Turns in one plane each, and the order they were made in; the first pair answered:
kolaz (before => after):
[12 -9 -7  6 -1 -1 13 -4  1 12  7  4 -6  3 -6] => [ 8 -1 -9  9 -7  9 12  1  2  1  7  8  0 -8  8]
[ 4 -8 -5  4 -1  0  7  0  0 13 -4 -2 -3  0 -7] => [  2  -3 -10   6  -5   8   7   4   2   6  -3   2   3 -10   6]
[-16  -3  10  -7 -10   5 -13  -7  -5   0  -5  -4   3  10  -6] => [-8 -9  8 -5 -9  0 -7 -9 -1 15 -6 -3  0 13 -8]
[ -9   0   7  -2   0  -3 -11  -2  -5 -10  -9   0   5  10  -7] => [ -1  -7   5  -2   1  -8  -4  -4  -2   7 -12   3   1  13 -10]
Fali (before => after):
[ 0 -3  4 -3  0 -8 -3 -1 -2 -1  1 -1 -7  8 -5] => [-1  0  2 -3  1 -6 -3  1 -6 -8  6 -1 -6  4 -2]
[  5  -2  -3   0  -1  -6  -9  -2  -3  10  -1  -7   0   6 -10] => [ -1   5  -4   0   0  -1 -14  -1  -8  -8   5  -7   5   1  -5]
[-10   1   5   1 -13   8   1   0   5   4  -7   0   5  -3   8] => [-5  4 -3  3 -7 11  8  2  4 -4  0  3  7 -7 13]
[ 3  0 -2 -2 -1  1  4  3 -2  1  5  5 -2  0 -1] => [ 1  0  3 -3 -4  0  1  0 -1  7  0  3 -1  3 -3]
Rego (before => after):
[-10  -8   1   2   7  -4   0  -3  -3  -5   4  -2  -5  -3   5] => [-9 -9  0  2  7 -4  1 -4 -3 -4  5 -2 -4 -4  4]
[-8 -9  2  3 -9  4  6  5  4 15 -2  4  7 -5 -5] => [-11  -7   2   3 -11   6   4   6   4  11  -2   4   8  -7  -3]
[-8  0  6 -6 -1 -1 -8 -1 -4 -8 -2 -7  1  4 -6] => [ -2   3  -5  -2   4   5  -1   4  -2 -14   5  -1   4  -5   4]
[ 0  2  0 -1  0  3 -1  0 -1 -2  1  1  1 -1  0] => [ 3  0 -1  0  2  1  1  1  0  1  1  1  1  0  0]
soru (before => after):
[ 4  3  0  3  5 -1  3 -6  1 -7  3  2 -1 -1  6] => [ 4  3  2  3  6 -2  2 -6  0 -8  3  1 -2  1  3]
[  3   0  -1  -6  -1 -10   4  -1  -2   9   5  -6  -7  10  -9] => [  6  -1  -1  -4  -4 -10   6   1   2  15   2  -3  -5   7  -6]
[-3  3  5 -1 -4 -1  0 -1  0  7 -4 -2  0  3  0] => [-1  3  4  0 -5  1  1  1  2  8 -5  0  1  0  4]
zikud (before => after):
[ 3 -1  0 -2  4 -4  5  0 -1  5 -1  3 -1 -1 -4] => [-3  1  5 -2 -2 -2  0  0  0  6 -6  0  2 -2 -4]
[  1   6   0   3   6   3  -1   5  -2 -12   1   1   2  -4   3] => [ 6  3 -3  6  3  4  4  5  4  0 -1  4  1 -6  6]
[-8  5  4  0 -3  1 -7  0 -3 -9 -1 -4  3  1  2] => [ 6  3 -6  2  8 -1  6  0 -1 -5  8  2 -1  0  2]
Then:
Each pair is two turns apart.
[  1   0   5  -4   4  -3  -5  -9   0   2   3 -11 -14  12 -11] => [ 9  4 -5  6 -4 12  5 -1 10  8 -1  4 -4 -8 13] : kolaz then kolaz
[-2  0 -2  6 -3 13  4  5  6 -1  5 11 -1  1  7] => [-8 -4  8  2 -8  6 -4  1  4  7 -2  4 -5 11 -6] : Rego then Rego
[-6  0  3 -1 -4 -2 -5 -3  1  0 -6 -4  1  6 -4] => [-6  3  1  2 -7  3 -4  1  3 -2 -6 -1  2 -1  4] : kolaz then Rego
[ -3   8   5  -4   6   1  -1  -1  -7 -13   3  -1  -1   3   0] => [ -3   2  11  -3  -3  -2  -2  -3   0   9 -10  -1   0   6  -2] : zikud then Fali
[-12   3   9  -4  -8   4 -14  -2  -2  -8   2  -9   3   2   0] => [-11   5   4  -1  -8   9 -10   0  -2 -12   4  -4   5  -3   6] : kolaz then Rego
[ -4   2   3   4  -4  -3  -8   1  -7 -17   6  -5   1   7  -8] => [10 -7 -6 10 -5 -4  9  2  4 12  1  3 -3  5 -5] : kolaz then kolaz
[  4   0  -6  -2  13  -2   6   1  -6 -12  12  -3  -4   2  -3] => [ -9   3   9  -1 -14   6  -9   2   3   3  -9  -4   5  -1   4] : zikud then Fali
[ 0  3 -5 -6 -3  4 -6  8  4 -4  1  0  1 -8  7] => [ 3 -4 -3 -7 -3 -3 -4  5  6 11 -3 -3 -4 -1 -2] : Fali then Rego
[ -6  -2   7  -1 -10  -3  -8  -1   5   9  -9  -2  -3   3  -4] => [ 8 -6 -5  3  4 -6  7  0  6 10  2  3 -8  4 -4] : zikud then zikud
[ 3 -1 -7  1  2  3  5  2  1  5  4  4  0 -7  2] => [-6  1  1 -5  0 -1 -7 -1 -5 -3  3 -4 -2  0 -8] : Fali then zikud
[ 8 -2 -7 -5 13 -4  8 -4 -1 -3 12 -3 -9 10 -8] => [  4  -5   1  -5   2  -8   4  -5   3  12   1  -6  -9  15 -12] : Fali then zikud
[-10   8   3   0  -6  -2  -4  -8  13   1  -5   4  10  -8   5] => [  3   0  -5   0  10 -11   9 -10  13   6   5   5   1  -1  -5] : zikud then Fali
[-12   4   9  -3  -2   4 -14  -4  -2 -11  -2  -5   1   2  -6] => [ 3  0 -1  7 -6  9  4  0 10 12 -7  8  5 -9  9] : Fali then zikud
[ 2 -1  2 -6  1 -4  1  7  1 -3  5 -2 -1  8 -8] => [ 5  0 -3 -4  3 -1  6  8  3 -5  8  1  0  5 -4] : Rego then Fali
[ -8   2   7  -1 -12  -4  -6   4   3   9  -8  -4   3  -8   8] => [-12   6   3  -5   0  -6  -6   4  -6 -13   7  -8   0  -6   3] : Fali then kolaz
[  4   3  -7  -2  12   7  -5   5  -1 -18   7  -1   8  -2   2] => [14 -8 -5  1  7  2  4  2  9 16 -4  2  5  4 -1] : kolaz then zikud
[-10   5   3  -5  10   2 -16   4  -3  -5   5  -7   0   4   5] => [ -5   2   0  -5  16  -1 -14   3  -5  -2   8  -7  -4   7   0] : kolaz then Fali
[ 0  0 -1  2 -4  1 -3  5 14  1 -1  6  4  4 -4] => [-1 -1  1 -1  1 -2 -5  4 10 -2  1  3  1  7 -9] : zikud then kolaz
[ -6  -6   9  -4  -2  -2  -6   0  -1   7  -7 -13  -3   9 -10] => [-10   2   6   1 -10  11  -7   6   3  -1  -9  -6   5  -7   8] : soru then Rego
[ -4   2   3  -5   0  -2   2   2   3   9  -1  -5   0   1 -10] => [-6  5  0 -6  6 -1  1  3 -1 -5  6 -5  0 -1 -8] : zikud then Fali
[10  2 -6  5  5  3  4  2  1  6  0  5 -1 -5  2] => [ 8  0 -2  5  0  2  2  0  3 12 -4  3 -1 -2  0] : kolaz then Fali
[-12  -6   3  -9  -4   0  -1  -1   3   3  -2  -2  -2   6  -7] => [ -6  -2 -10  -6   4   6   7   2   3  -7   6   4  -1  -4   3] : Rego then zikud
[  2  -4   5  -1   7  -4  -1  -2  -7   9   1  -4  -5   2 -11] => [  1   2   0   6   0   9   2   3  -2   4   0   4   4 -13   7] : kolaz then kolaz
[  6  19  -3   3  -1  10  10   3   2 -15   4  -3   4  -5   7] => [  8  10   2   4  -9   5  11   1  10  14 -11  -3   3  -1   3] : zikud then Fali
[-3  3 -3  4 -8  9  0  5  6  2 -5  7 10 -9 14] => [-12   5   5  -3   0   0 -10  -1  -5 -16   5  -4   5   3  -4] : soru then kolaz
[  4  -8   6   2   8  -9  -1 -10   2  10   2  -9  -6  13 -14] => [  1   7  -4   8   6  11   0   0   3 -17   9   1   6  -8  13] : Rego then Rego
[  7  -7   2  -3   4  -7   5  -1   2   8   1  -9  -9  16 -11] => [ -9   2  10  -1 -15   5 -10   3   2  -1 -11 -10   1   4   2] : kolaz then zikud
[ 7 -4 -8  3  5 -2  7  1  2  7  2  3 -5  0  0] => [-3  3 -4  2 -2  6 -4  4  0 -8  1  1  3 -7  8] : zikud then Fali
[ 4 -1 -2  4 -3  5  8  1  3  8 -3  6  3 -1 10] => [ -8   2   7  -2   0   2  -4  -2  -8 -11   1  -4   2   6  -1] : kolaz then kolaz
[-11   0  12   0  -6 -14 -13 -12  -1  -1 -11  -6  -4  10  -3] => [ -5   4   0   1  10 -13  -6  -9  -7 -23   8  -3  -5   5   2] : Fali then soru
[ 10  -2 -10   2  13  -5  10   0  -4  -4  20   2  -4  -1  -5] => [ -3   1   2  -4   6  -9  -5  -4  -9 -11  15  -7  -4   6 -14] : Rego then Fali
[ 7 -2 -6  1  5 -3  3  1 -5  0  5  3 -3  2 -5] => [-4  3  2 -2 -3 -2 -9  0 -7 -5  0 -2  0  2 -6] : zikud then zikud
[-3  1 -6 -4 10 -2  8  8 -1 -8 10 -2  0  1 -5] => [-15   4   4  -6  -6   1  -5   6   2  -2  -3  -6   5   1  -2] : zikud then zikud
[ 3 -3 -4  2 -3  4  5  0  7  7 -6 -1  1 -3  4] => [-5 -4  3 -4 -1 -1 -5 -3  0 -2 -6 -9 -3  5 -7] : zikud then kolaz
[ -5  -1 -11   4 -10  11   0   1   1 -23   5  -3   4  -7  14] => [  3 -14  -5  -3   0 -10   3  -8   0  -1   5 -12 -10  17 -14] : kolaz then kolaz
[  3   0   5   0  -2  -4  -1  -4  -2 -10  -2  -1   1   7 -10] => [ 4 -2  8  2 -9 -2  0 -4  3  2 -9  2  3  5 -6] : zikud then zikud
[ -5   0   5   2 -15  -6   2  -3   2   9  -9   3  -4   1   0] => [  6  -3  -6   2   2 -10  13  -3   0   3   2   6  -9   2  -2] : zikud then zikud
[ 1 -6  1 -4  2 -4 -3 -3 -2  5 -6 -1 -5  9 -5] => [ 1  1 -2  0 -4  6 -2  3  2 -1 -7  5  1 -4 12] : kolaz then kolaz
[-9 -7  6  0 -3 -2 -6 -4  2  4 -8 -7  1 -2 -2] => [ 3 -7 -7  3 11 -1  7 -3  1  0  5 -1 -1 -4  1] : Fali then Rego
[ -1   2   6  -2   3   2   4  -2  -1 -14  11   1  -8   4   0] => [ 1  4  3  2 -4  8  7 -1  5 -6  6  8 -4 -3 11] : zikud then kolaz
[ -2   2  -7   3   2  15   3   5  -7 -19   6   1  10 -13  11] => [ -5 -10   6   1 -16   8  -2   2   2  18 -17  -3   8  -3   2] : Rego then zikud
[-17  -1   8  -1  -1  -6 -18 -14  -7  -5   1  -6  -8   6 -12] => [-18   8  -1   6  -8   9 -15  -8  -2 -14   2   3   3 -12   9] : soru then Rego
[-3  8 -4 -4  5  8 -3  4  0 -9 10  2  2 -3  9] => [-3  0  5 -8  4 -4 -6 -2 -1  7  4 -6 -6 11 -9] : Rego then Rego
[  3   2 -10   3   1   4  10   7   2   1   6   7   8 -16   9] => [ -7   1   2  -7   8  -9  -3  -1 -10 -11  11  -8   0  -1 -13] : kolaz then kolaz
[-10   5   6   0  -9   5 -12   0  -2 -11  -6  -4   3  -6   6] => [ 1 -7  6  0 -3 -8  0 -5  2 16 -9 -5 -6  6 -8] : kolaz then kolaz
[  9  -1  -8  -2   8  -9  13  -3   2  -8   7  -3 -10  -1  -8] => [ -9   4   7  -6  -7  -4  -6  -4   0 -14  -5 -10  -4  -1  -9] : zikud then zikud
[ 13  -1 -13   3  11   5  12   5   4  -6  12  11   3  -8   9] => [ -8   0  13  -3 -17   5 -13   2   7   7 -13   0   9  -2   4] : Fali then Rego
[ -7   3   2  -2   9   0   0  -4   1  -6   7   2   0  -3 -15] => [  1   1  -4   2   9   0   7  -3   7   6   6   7   0  -5 -10] : Fali then kolaz
[ 2 -2  5  1 -4 -5 -1 -3 -1  9 -4 -3  0  2 -4] => [-4  1  7  0 -6 -2 -6 -2 -3  0 -4 -5  2  1 -3] : Rego then kolaz
[-1 -5  1  4  9 -9  1 -3 -7  2  0  0 -4  5 -3] => [ 0  0 -4  9  4  1  3  1 -4  0  0  5  1 -6 10] : kolaz then kolaz
[ 5 -4  3  1 -2 -6  4 -3  7 21 -6  1 -5  6 -7] => [ 1 -3  6 -1 -5 -6 -1 -4  5 21 -7 -1 -5  6 -7] : zikud then kolaz
[ -6   2   9  -1   1  -4 -13  -6  -1  -7   4  -4   0   1  -8] => [ -5   3   7   0   3  -3 -13  -5  -3 -11   7  -4   1  -1  -6] : kolaz then Fali
[ -9   0   9  -5  -2  -3  -5  -7  -3   2 -12  -2  -3  11  -8] => [  4   2  -9  -1  14   0  10  -3  -4 -10   6   5  -5   6  -2] : Fali then Rego
[ 7 -2 -4 -2  8 -6  4  1 -4 -8 11 -2 -3  4 -8] => [  0  -5   8  -2  -5  -9  -4  -1   0   7  -3  -5  -2   8 -12] : kolaz then Fali
[ 3  0 -1  1 -1 -1  8  0  3  9 -4  3  3  2  8] => [-7  1  6 -5  1 -5 -2 -1 -6 -6 -1 -5  1  9  1] : Rego then zikud
[  7  -2  -1   2   5  -9   2   0  -5  -1   7  -8  -6   7 -14] => [  9   2  -7   3   7  -4   6   2  -6 -10  11  -3  -3   0  -5] : Rego then Fali
[ 0 -3 16 -1 -4 -3 -6 -1 -5  2 -1 -1 -1 -1 -9] => [  0   1  12   3  -7   6  -4   4  -3  -3  -1   4   4 -11   3] : soru then Rego
[ 7 -2 -4  4 13 -8  8  0  3 -2  6 -1  0  6 -6] => [  5   2  -6   6   9   0   7   3   5 -11   6   3   7  -3   5] : kolaz then kolaz
[-4 10 -4  6 -3  4 -6  9  4 -3  1  9  6 -6 10] => [ 8  2 -7  6  1 -4  4  6  9 16 -1 11 -1  0  3] : zikud then Fali
[ 8 -3 -5  3 -6 -1  9  0  5 11 -6  6  2 -5  5] => [  1   1  -5   4  -9   3   4   2   3   1  -5   6   6 -11  11] : Fali then Rego
[-6 -2  5  0 -8  1 -4 -2 -1  0 -8 -2  8  1  6] => [ 0 -4 -2  3 -5  2  3  0  3  6 -8  2  7 -1  9] : Rego then Fali
[-4  7 -5  0 -2  4 -8  4  0 -4 -3 -1  3  3  1] => [ 1  4 -9  2 -2  5 -1  5  4  5 -4  4  4  2  4] : zikud then zikud
[ 0 -1 -4 -3  1 -2  3  0  7 12 -3  1 -5 -5  3] => [-8  0  5 -8  0 -5 -4 -2  4  7 -4 -5 -6  0 -4] : zikud then kolaz
